0: [286, 426, 639, 473, 527, 504, 403, 380, 631, 298, 445, 536, 328, 608, 550, 506, 160, 594, 426, 684, 185, 676, 339,
 352, 408, 399, 340, 544, 666, 655, 413, 568]
1: [558, 267, 256, 282, 411, 645, 883, 581, 298, 539, 820, 712, 582, 314, 573, 520, 626, 658, 741, 422, 418, 671, 583,
 551, 212, 523, 714, 469, 536, 723, 443, 207]
2: [427, 258, 605, 381, 480, 584, 596, 454, 690, 383, 540, 628, 382, 551, 678, 540, 320, 508, 480, 430, 547, 596, 468,
 347, 575, 343, 428, 556, 683, 343, 547, 412]
3: [770, 474, 521, 383, 536, 720, 493, 357, 772, 375, 386, 738, 525, 583, 427, 557, 656, 300, 431, 489, 693, 314, 698,
 500, 541, 709, 565, 346, 608, 416, 519, 580]
4: [589, 833, 270, 746, 454, 496, 921, 819, 149, 703, 415, 278, 382, 671, 559, 593, 645, 748, 426, 201, 488, 460, 635,
 765, 610, 508, 454, 224, 596, 494, 491, 417]
5: [449, 391, 767, 494, 485, 584, 090, 125, 650, 052, 396, 563, 706, 417, 513, 294, 423, 178, 420, 632, 453, 471, 601,
 368, 652, 506, 297, 618, 550, 382, 427, 652]
6: [581, 376, 376, 342, 337, 324, 660, 544, 311, 592, 500, 447, 395, 443, 372, 656, 671, 585, 710, 343, 574, 472, 533,
 483, 385, 529, 545, 376, 795, 415, 385, 433]
7: [459, 631, 322, 311, 452, 535, 507, 575, 282, 435, 682, 649, 769, 337, 521, 253, 364, 452, 438, 527, 387, 652, 649,
 457, 216, 531, 573, 499, 520, 687, 373, 442]
8: [671, 806, 286, 661, 233, 665, 449, 500, 460, 395, 449, 572, 333, 714, 317, 648, 245, 381, 000, 654, 329, 550, 316,
 616, 669, 309, 554, 387, 544, 439, 310, 482]
9: [467, 540, 598, 519, 589, 546, 473, 527, 499, 415, 540, 511, 414, 626, 479, 537, 357, 593, 331, 601, 511, 678, 459,
 559, 594, 235, 587, 492, 542, 624, 387, 533]
10: [504, 495, 543, 563, 502, 262, 763, 283, 420, 633, 404, 443, 376, 397, 283, 508, 232, 433, 447, 889, 578, 582, 312,
 694, 554, 326, 837, 553, 240, 641, 557, 471]
11: [716, 593, 488, 464, 519, 276, 452, 516, 206, 583, 639, 339, 368, 263, 423, 567, 730, 555, 521, 301, 558, 282, 610,
 541, 416, 550, 554, 458, 616, 257, 523, 540]
12: [408, 514, 686, 484, 504, 392, 031, 397, 546, 358, 707, 276, 728, 263, 513, 400, 524, 399, 427, 429, 694, 474, 387,
 335, 489, 520, 455, 586, 389, 257, 619, 835]
13: [557, 790, 377, 670, 405, 398, 202, 671, 566, 755, 708, 413, 448, 438, 671, 492, 550, 593, 373, 108, 404, 352, 453,
 616, 494, 812, 434, 431, 444, 448, 678, 588]
14: [679, 592, 323, 376, 452, 376, 785, 285, 357, 999, 444, 601, 481, 416, 438, 399, 588, 356, 823, 259, 636, 269, 537,
 424, 223, 735, 538, 467, 400, 380, 575, 381]
15: [443, 658, 452, 547, 393, 148, 776, 494, 155, 737, 333, 325, 510, 374, 599, 390, 456, 540, 472, 206, 747, 522, 566,
 439, 717, 367, 400, 584, 401, 265, 496, 441]
16: [481, 672, 616, 422, 744, 553, 758, 520, 338, 354, 091, 622, 588, 707, 448, 426, 447, 485, 466, 572, 576, 429, 809,
 364, 687, 405, 352, 565, 532, 597, 316, 498]
17: [313, 415, 329, 438, 278, 430, 502, 432, 437, 287, 469, 440, 738, 414, 447, 525, 676, 349, 537, 595, 618, 539, 597,
 406, 390, 670, 360, 404, 643, 168, 454, 461]
18: [274, 434, 583, 474, 552, 496, 394, 395, 634, 288, 501, 504, 374, 603, 515, 516, 186, 594, 412, 679, 198, 627, 351,
 358, 389, 366, 368, 548, 633, 659, 433, 573]
19: [298, 577, 481, 683, 365, 177, 529, 702, 619, 361, 284, 367, 477, 355, 557, 362, 427, 503, 418, 523, 381, 539, 501,
 631, 468, 914, 465, 475, 587, 689, 658, 706]
20: [575, 571, 347, 274, 479, 217, 555, 525, 286, 777, 409, 501, 499, 349, 500, 309, 627, 333, 857, 336, 341, 433, 624,
 324, 153, 649, 368, 619, 722, 659, 223, 601]
21: [560, 729, 390, 679, 334, 371, 242, 682, 554, 706, 667, 452, 457, 420, 656, 527, 608, 591, 312, 153, 412, 353, 454,
 577, 482, 807, 436, 398, 445, 440, 713, 616]
22: [505, 688, 578, 372, 811, 572, 808, 449, 358, 427, 060, 635, 503, 665, 457, 381, 433, 480, 436, 601, 545, 423, 852,
 337, 690, 356, 327, 620, 566, 642, 362, 511]
23: [446, 418, 809, 502, 490, 639, 053, 102, 640, 000, 481, 496, 691, 375, 534, 270, 493, 177, 415, 655, 451, 515, 596,
 386, 669, 518, 355, 614, 526, 331, 442, 611]
24: [484, 568, 259, 599, 483, 546, 242, 999, 589, 682, 821, 362, 790, 699, 666, 664, 687, 566, 487, 427, 602, 607, 473,
 690, 633, 306, 493, 418, 413, 273, 369, 535]
25: [251, 448, 619, 484, 517, 577, 426, 382, 607, 261, 519, 521, 391, 570, 562, 532, 187, 534, 347, 678, 237, 701, 372,
 370, 424, 334, 330, 552, 629, 652, 418, 568]
26: [455, 681, 359, 693, 384, 518, 524, 518, 505, 694, 741, 554, 491, 421, 605, 334, 211, 556, 328, 508, 322, 670, 207,
 673, 428, 472, 644, 547, 246, 753, 668, 368]
27: [506, 339, 446, 600, 579, 267, 647, 654, 548, 524, 333, 395, 204, 365, 652, 339, 596, 531, 657, 575, 377, 313, 628,
 522, 623, 706, 426, 636, 496, 281, 689, 383]
28: [494, 364, 468, 609, 551, 242, 684, 682, 541, 549, 314, 363, 203, 395, 627, 355, 548, 546, 654, 606, 396, 334, 607,
 519, 609, 666, 404, 714, 483, 297, 699, 453]
29: [686, 551, 223, 624, 292, 257, 847, 720, 183, 754, 489, 326, 315, 462, 524, 730, 770, 626, 594, 270, 537, 350, 586,
 766, 663, 587, 616, 292, 560, 425, 468, 385]
30: [551, 711, 576, 421, 802, 578, 695, 489, 394, 373, 075, 620, 540, 709, 422, 377, 449, 479, 454, 613, 607, 396, 823,
 335, 685, 379, 316, 567, 594, 580, 343, 502]
31: [524, 674, 598, 378, 789, 585, 744, 499, 378, 405, 045, 625, 493, 694, 392, 370, 467, 522, 434, 571, 568, 399, 820,
 339, 724, 321, 329, 571, 549, 598, 370, 481]
32: [323, 593, 415, 690, 382, 231, 558, 686, 557, 342, 269, 374, 555, 319, 543, 407, 417, 522, 412, 551, 433, 548, 530,
 640, 479, 933, 405, 491, 553, 696, 630, 714]
33: [545, 548, 399, 502, 545, 438, 544, 657, 611, 744, 315, 524, 500, 569, 396, 543, 683, 401, 643, 668, 467, 446, 503,
 580, 450, 662, 600, 504, 353, 683, 433, 541]

[643, 578, 368, 380, 501, 345, 779, 258, 388, 999, 399, 659, 492, 375, 466, 382, 577, 387, 765, 293, 676, 347, 597,
 396, 206, 758, 520, 533, 379, 411, 559, 372] 14 20 6
[461, 666, 363, 676, 373, 541, 501, 577, 511, 756, 758, 559, 500, 478, 628, 398, 180, 559, 316, 499, 324, 656, 213,
 599, 383, 454, 629, 540, 239, 732, 647, 423] 26 9 7
[480, 451, 547, 531, 473, 511, 295, 541, 531, 405, 638, 399, 333, 583, 597, 700, 589, 533, 395, 419, 398, 547, 437,
 507, 593, 315, 416, 492, 612, 526, 413, 645] 9 2 25
[459, 619, 442, 604, 475, 614, 639, 695, 370, 253, 338, 538, 599, 664, 422, 457, 420, 558, 358, 723, 379, 677, 543,
 629, 576, 414, 636, 395, 585, 897, 297, 518] 9 16 7
[397, 352, 549, 406, 674, 670, 440, 502, 496, 301, 529, 510, 748, 635, 489, 494, 637, 521, 604, 714, 517, 618, 501,
 375, 347, 277, 523, 515, 481, 558, 365, 637] 9 18 25
[612, 391, 548, 324, 711, 628, 594, 701, 538, 528, 537, 599, 337, 676, 374, 789, 744, 942, 709, 353, 625, 371, 623,
 405, 323, 513, 417, 278, 850, 398, 552, 444] 6 11 2
[508, 202, 280, 261, 374, 593, 841, 490, 271, 558, 859, 697, 585, 303, 597, 520, 643, 631, 795, 445, 381, 641, 594,
 538, 166, 570, 733, 477, 473, 749, 465, 217] 1 7 6
[435, 665, 363, 705, 408, 560, 475, 559, 492, 679, 727, 499, 486, 454, 618, 349, 172, 563, 341, 439, 278, 644, 203,
 667, 354, 493, 614, 583, 234, 750, 688, 390] 26 9 7
[487, 557, 511, 597, 482, 649, 689, 695, 451, 247, 266, 547, 568, 642, 409, 420, 417, 503, 363, 669, 396, 668, 565,
 684, 606, 383, 642, 399, 611, 903, 307, 492] 9 16 30
[475, 510, 493, 396, 380, 646, 745, 287, 388, 412, 618, 522, 243, 526, 594, 657, 383, 534, 299, 290, 553, 550, 461,
 326, 614, 148, 404, 586, 499, 118, 533, 301] 2 9 15
[745, 380, 601, 704, 276, 769, 224, 258, 687, 382, 492, 716, 209, 416, 284, 617, 384, 467, 330, 642, 391, 316, 304,
 643, 598, 767, 660, 399, 351, 503, 742, 330] 3 8 9
[355, 439, 354, 443, 329, 442, 485, 446, 469, 279, 448, 402, 740, 423, 419, 551, 658, 376, 546, 588, 613, 485, 627,
 412, 447, 668, 389, 359, 609, 163, 429, 416] 17 6 3
[366, 502, 525, 486, 519, 506, 480, 473, 436, 215, 400, 400, 522, 439, 341, 562, 514, 617, 435, 607, 480, 462, 628,
 494, 355, 633, 372, 303, 784, 306, 482, 475] 17 6 9
[713, 595, 320, 399, 534, 350, 763, 252, 364, 999, 411, 663, 468, 382, 411, 402, 571, 351, 803, 268, 649, 255, 606,
 431, 258, 734, 559, 470, 337, 448, 585, 384] 14 20 33
[516, 302, 271, 243, 379, 641, 804, 524, 284, 565, 832, 671, 576, 340, 538, 484, 595, 611, 802, 386, 398, 655, 565,
 578, 149, 553, 737, 434, 519, 705, 432, 203] 1 7 6
[528, 231, 294, 231, 404, 602, 857, 565, 268, 581, 794, 658, 591, 302, 520, 511, 647, 644, 786, 428, 431, 720, 585,
 541, 119, 565, 775, 447, 519, 712, 432, 198] 1 7 6
[415, 421, 519, 422, 383, 822, 189, 456, 360, 175, 999, 537, 713, 228, 672, 303, 419, 580, 420, 407, 187, 633, 367,
 370, 112, 419, 530, 589, 444, 451, 582, 505] 7 25 12
[509, 234, 308, 213, 395, 632, 817, 541, 233, 573, 811, 670, 580, 288, 584, 511, 608, 666, 811, 398, 374, 618, 570,
 550, 157, 549, 706, 485, 559, 736, 414, 209] 1 7 6
[392, 590, 446, 543, 435, 291, 568, 441, 459, 772, 366, 507, 414, 636, 530, 500, 258, 316, 389, 408, 520, 621, 358,
 491, 602, 349, 419, 525, 508, 606, 279, 577] 9 15 33
[490, 496, 494, 599, 525, 611, 686, 695, 473, 268, 278, 538, 557, 694, 440, 410, 383, 540, 378, 710, 358, 665, 588,
 623, 604, 391, 596, 452, 584, 915, 325, 573] 9 16 25
[394, 570, 683, 516, 505, 428, 000, 379, 519, 337, 712, 282, 742, 191, 511, 394, 538, 433, 426, 423, 630, 489, 356,
 352, 454, 522, 421, 616, 402, 263, 646, 822] 12 23 5
[408, 553, 699, 550, 460, 400, 013, 398, 556, 378, 721, 290, 728, 235, 486, 435, 550, 387, 382, 353, 686, 437, 396,
 388, 430, 539, 449, 589, 385, 281, 617, 810] 12 23 5
[537, 450, 586, 589, 531, 815, 500, 456, 518, 234, 413, 495, 451, 784, 345, 756, 461, 573, 259, 868, 474, 469, 387,
 505, 689, 239, 555, 458, 464, 567, 438, 546] 9 8 25
[651, 601, 321, 396, 470, 360, 788, 331, 364, 999, 422, 685, 495, 391, 467, 374, 567, 378, 785, 278, 751, 308, 636,
 422, 244, 710, 539, 503, 337, 415, 554, 403] 14 20 6
[517, 317, 709, 575, 564, 670, 134, 383, 546, 326, 731, 396, 596, 301, 509, 458, 666, 484, 528, 586, 517, 380, 453,
 498, 457, 560, 576, 652, 308, 386, 737, 599] 12 23 5
[512, 293, 646, 209, 769, 231, 711, 472, 463, 967, 466, 377, 244, 669, 347, 999, 678, 763, 890, 361, 870, 497, 314,
 289, 456, 168, 467, 497, 550, 422, 344, 552] 6 11 2
[453, 667, 381, 701, 463, 541, 514, 619, 509, 729, 735, 558, 470, 491, 614, 348, 141, 576, 321, 440, 317, 657, 202,
 682, 416, 506, 600, 543, 266, 717, 660, 425] 26 9 13
[356, 418, 357, 420, 318, 497, 470, 383, 443, 237, 451, 405, 680, 419, 410, 522, 680, 364, 506, 546, 589, 507, 632,
 421, 374, 639, 382, 373, 596, 164, 442, 440] 17 6 3
[303, 547, 371, 636, 327, 411, 238, 414, 720, 657, 414, 375, 636, 486, 322, 698, 544, 268, 480, 883, 497, 528, 110,
 560, 392, 684, 573, 469, 193, 536, 548, 632] 33 10 32
[451, 579, 681, 544, 476, 368, 049, 400, 526, 349, 753, 275, 688, 235, 514, 404, 536, 382, 445, 414, 635, 502, 365,
 368, 444, 529, 384, 625, 387, 240, 638, 823] 12 23 5
[506, 266, 681, 185, 772, 271, 690, 489, 460, 957, 456, 399, 244, 684, 349, 999, 637, 733, 887, 364, 866, 434, 294,
 242, 393, 113, 479, 466, 622, 470, 318, 534] 6 2 11
[624, 413, 486, 267, 686, 618, 661, 675, 504, 522, 489, 617, 329, 692, 356, 775, 677, 960, 740, 363, 593, 369, 623,
 418, 390, 557, 433, 282, 864, 437, 558, 410] 6 2 11
[431, 609, 350, 373, 338, 440, 364, 387, 580, 609, 496, 547, 521, 430, 391, 390, 493, 376, 479, 476, 487, 439, 532,
 378, 296, 716, 402, 491, 601, 178, 533, 420] 17 6 11
[460, 676, 421, 700, 396, 540, 529, 571, 493, 737, 692, 540, 496, 494, 590, 350, 165, 572, 348, 445, 304, 634, 228,
 640, 390, 522, 583, 549, 227, 744, 669, 430] 26 9 13
[634, 612, 625, 730, 585, 789, 498, 521, 529, 266, 512, 434, 335, 653, 545, 589, 539, 567, 247, 587, 292, 387, 552,
 646, 727, 465, 580, 508, 441, 697, 620, 617] 9 8 25
